Where one turn sends some rows of the set: a few examples, then the rows asked
K_85: [ 36  19 -49 -23  19  24 -35 -11  -5   5  -2   5   0   2  -4  18]
K_437: [ 26  13  20  33  30   9 -29  30  35  13 -25 -40 -33  16  -3  13]
K_531: [-15 -22 -48  32  46  24   1  11  35  38  -3  17  10  27  18  -3]
K_99: [ 21  -8 -42   9  53  29 -11  24  23  44  14   5  12  22  41   4]
K_136: [ 37   5  41  34  27  -1  -2  14  38  10 -37 -15 -14  27   3  -2]
K_674: [-15 -26  15 -43  26  16 -23   5   5  23 -10 -22   3 -12   6 -19]
K_607: [  1 -27   5 -17   2  10 -22  13  16  30 -14 -26  44  24  35 -12]
K_872: [ 50  24 -62  -7  31  29  -5  14   0   2 -24 -19 -21 -12   8 -10]
K_954: [ 10 -17 -25 -17  11  19   2  22  29 -35  -9 -11 -27  66 -10 -33]
K_316: [-15 -13  14 -37 -18  21   4   2  15   3 -12 -16  -1  20  32 -19]
K_571: [ 26  -8 -13  17  -3  27  -6  34  34 -33  -5   7 -23  38 -27 -35]
K_730: [ 11  37  26  28  11  17 -14  28   5 -16 -39 -17 -24  12  -2   5]
K_273: [ 20 -34 -28   1  16  27  15   0  16 -39   0 -27 -30  47 -19 -11]
K_713: [  1  -6 -20  16  43  33  30  24  52  36 -19  23  16  14  13  -3]
K_412: [ 18   0  36  27   5 -20 -13  22  25 -10 -20 -26  -1   7   9 -24]
K_452: [-11 -18 -38  13  52  35  27  24  22  31 -24   9  24  11  12   1]
K_302: [  8 -21   7 -31   6  20 -38 -22  12  25 -16 -15  18   5  18 -28]
K_262: [ 36  32 -58   1  40  19 -44  21   8 -16 -34  -7 -13   3   7  -2]
K_360: [ 10  -5 -12  21  34  10  25   2  34  34  -6  13  11  14  36  32]
K_327: [-13 -23  17 -49  25  33 -32   1  19  -6 -15 -19   8  13  16 -18]
K_309: [  6 -27 -45  11   6  31   5   1  33 -21   3 -27  -9  62 -22 -13]
K_123: [ 47   7 -47   2  47  46 -33  13   4 -31  -1  15  -5  17   3  -9]
K_657: [-12  -1 -32  13  21  31   5  17  13 -15  18   7 -25  55 -31  -5]
K_814: [ 46  29 -51  -6  32  12 -17 -15   9  -6 -17 -16   2 -20   7 -16]
K_219: [ 27 -13  31  31  15  15 -13  22  30  17 -38 -29 -25  12 -18  16]

K_273 turns into K_872
K_571 turns into K_123
K_360 turns into K_316
Now find these:
K_302 turns into K_136
K_437 turns into K_309

Where one turn sends some rows of the set: a few examples, then the rows asked
K_726: [-25 -21   3  14   8  19   7 -54   4  16  -7  27  29  -2 -31 -12 -17  -4
  -6 -22   6  33 -28 -23 -38 -22  23  45  -6 -25  -4 -15 -19  -9 -20  10
  23 -15   0]
K_430: [-13   3  18 -20  32  20 -27   9  -2  12  22  14  29  -7   7  10 -22 -18
 -15   2  10  10 -29 -28  22  14 -15  10  21   1  18  -4  25 -12 -61 -22
  14  38 -26]
K_147: [ 41  -6  -2  14  27  -7  -8  39  29  -7 -15   0   3  27  28 -11  16  11
  18   7 -13  -1   1  21  16  19  -1  -3   3  49  -8  -6 -10   0 -21  26
  29  27   8]
K_247: [-12  11  10   3  27   4 -32  29  19  26  40  34  26 -13   5  -2 -17 -11
   0 -10  -3  22  -1 -11  43  16 -13  -7  26  -4  19   4  22   1 -42 -25
  14  15 -27]
K_540: [ 30   0 -22  -6 -10   4  12 -12 -42  -2 -13   2  14 -13 -10  -2  21   7
 -20 -22   1   0 -16  -8 -44 -44  16  -5 -11  28 -19  16 -44   1  20 -15
 -60 -12   6]
K_537: [ 14  32 -31  -8 -37  24  16 -20 -50  19  -7   0  17 -26 -11  10  14  30
 -35 -16   0  29  -3   2 -17 -41  18  -1  -1   8 -23  -8 -25  -7  30  -5
 -29  -7 -20]
K_392: [ 24 -13  22 -25   5 -37  -2  -7   2 -37 -13 -56  12   7  35 -19   6  -4
 -31  -7   9 -33   7   4   4 -33  -8  13 -11   5  34  31   1   4  26   9
  -6  -1  11]
K_236: [ -4   0   4 -24  34   0 -26  13 -10  24  26   5  41 -19  17  14  -2 -23
  -2  -1  26   2 -11 -44  18  24  -8  15  11  -1  18  -8  19  12 -46  -9
  22  32 -27]
K_914: [ 25  13  -2   6   4   5 -13   5   9   6 -17 -34  10  32  21  -6  -3  20
  18  22 -12  15   4  36   9  23  -5  -7  11  40  -1  -9 -16  -1 -28  26
  54  17  -2]
K_653: [  9  24 -13 -23 -27  19   1 -34 -59   9  -6 -27  23 -15 -10   7   0  13
 -27  -6   4  13 -19   0 -40 -40   3 -10   2  18  -2  17 -35  -4   4 -22
 -41 -14 -13]
K_253: [ 14 -13  31 -13  -1 -19   3 -17  13 -43 -21 -46  -3  23  21 -25 -13   6
 -42  -3  -6 -19  -9  23   5 -44 -11  11  -2   6  33  35   2 -18  16   4
  -7  -2  17]
K_598: [  1  23  -1 -13  16  25 -14  35  -7  17  20  28  19 -21  12  20  -5   4
 -28  -2   6  21 -11 -20  46   8  -9   5  23   5  -1 -19  36 -14 -31 -10
  12  48 -40]
K_560: [ 13  -1  20   2  -8 -31  -3   3  20 -26   2 -27   2   6  12 -29  -2  10
 -31 -19 -20  -6  15  31  19 -48  -7 -12   2   3  32  43  -2  -5  38 -10
 -25 -27  10]
K_83: [-18 -28  -2  -1  16  -2   4 -47  -2  19   5  20  38 -18 -16  -9   0 -17
  -1 -30  24  16 -13 -47 -33 -15  25  48 -15 -33   3 -15 -14  12  -6  14
  19 -16  -1]
K_505: [  1  21 -17  -1 -26   3  -3 -20 -36  21  15   2  22 -27 -21  -6   5  11
 -18 -27  -6  25   3   5 -20 -43  11 -22   3   0   2  23 -34   8  25 -29
 -45 -41 -10]
K_881: [ -4 -32 -10  15  23  15  11 -20   2  12   0  61  25 -14 -26  -8   5 -11
  -6 -33   6  17 -31 -40 -36 -24  28  36 -11 -10 -19 -13 -22  -1 -13   0
 -18  -3   5]
K_455: [ 10  -9  -1  -2  45  15 -20  36   8  13  17  48  26  -8   5   9   4 -16
   4  -9   7   4 -26 -35  15  19  -2  10  11  19  -6 -13   9  -1 -54 -13
   1  38 -17]
K_856: [ 42 -14  13  -5  10 -24   6  21  11 -45 -23 -21  -7  19  25 -22  14   5
 -32 -13  -9 -30  -5  16   0 -39  -5   0  -8  32  13  31  -8  -9  23   2
 -34   7  21]
K_55: [-27 -13  -3  27   8   7  -3 -27  16  30  22  52  29 -19 -35 -14 -12  -5
   4 -35  -3  42  -6 -20 -10 -19  20  22   1 -34   2  -2 -11   3  -6  -5
  10 -28  -9]
K_758: [ 17  14 -19 -25 -19  -6   3 -35 -58  14  -1 -35  33 -23   0   3  17   6
 -14 -11  17   2  -2 -17 -40 -30  12   1 -11  12  -1  12 -36  15  22  -9
 -30 -21  -7]
K_368: [ 29  16  -9  15  -9   2   7  18  21   1 -21 -11  -2  22  23  -9  11  36
  -5   6 -17  21  18  39  33   3   5   5   3  25 -11 -24   0 -10   8  42
  55  22  -4]
K_787: [ 23  18   2  19   1 -15 -19  25  28  10   6 -16   5  21  18 -18   1  21
  19   3 -24  19  27  46  35  13  -8 -25  15  29  10   8  -8  10  -4  13
  37  -4  -3]
K_879: [-20 -15  -5  16   5  19  16 -25  14  11  -3  50  18 -17 -22  -7  -5   4
 -30 -35   4  34 -17 -26   2 -32  26  50  -5 -37  -9 -28  10 -18   4  18
  20   5  -8]
K_656: [ 30   2   0  -2  12 -21 -14  10  14   9  -8 -38  21  22  35  -7  11  10
  23  13   4   0  19  16  12  27  -4   7  -2  28   7  -9 -10  17 -13  36
  61  14  -2]
K_400: [ 19   4  15 -15 -11 -14  10   9   4 -38 -15 -22  -6  -4  23 -12   1  17
 -65 -20  -7 -12   2  13  28 -55  -4  11   1  -1  19  20  20 -24  41   0
 -23  11   0]

K_656 turns into K_758
K_537 turns into K_598
K_505 turns into K_247
Now find these:
K_881 turns into K_147
K_253 turns into K_726

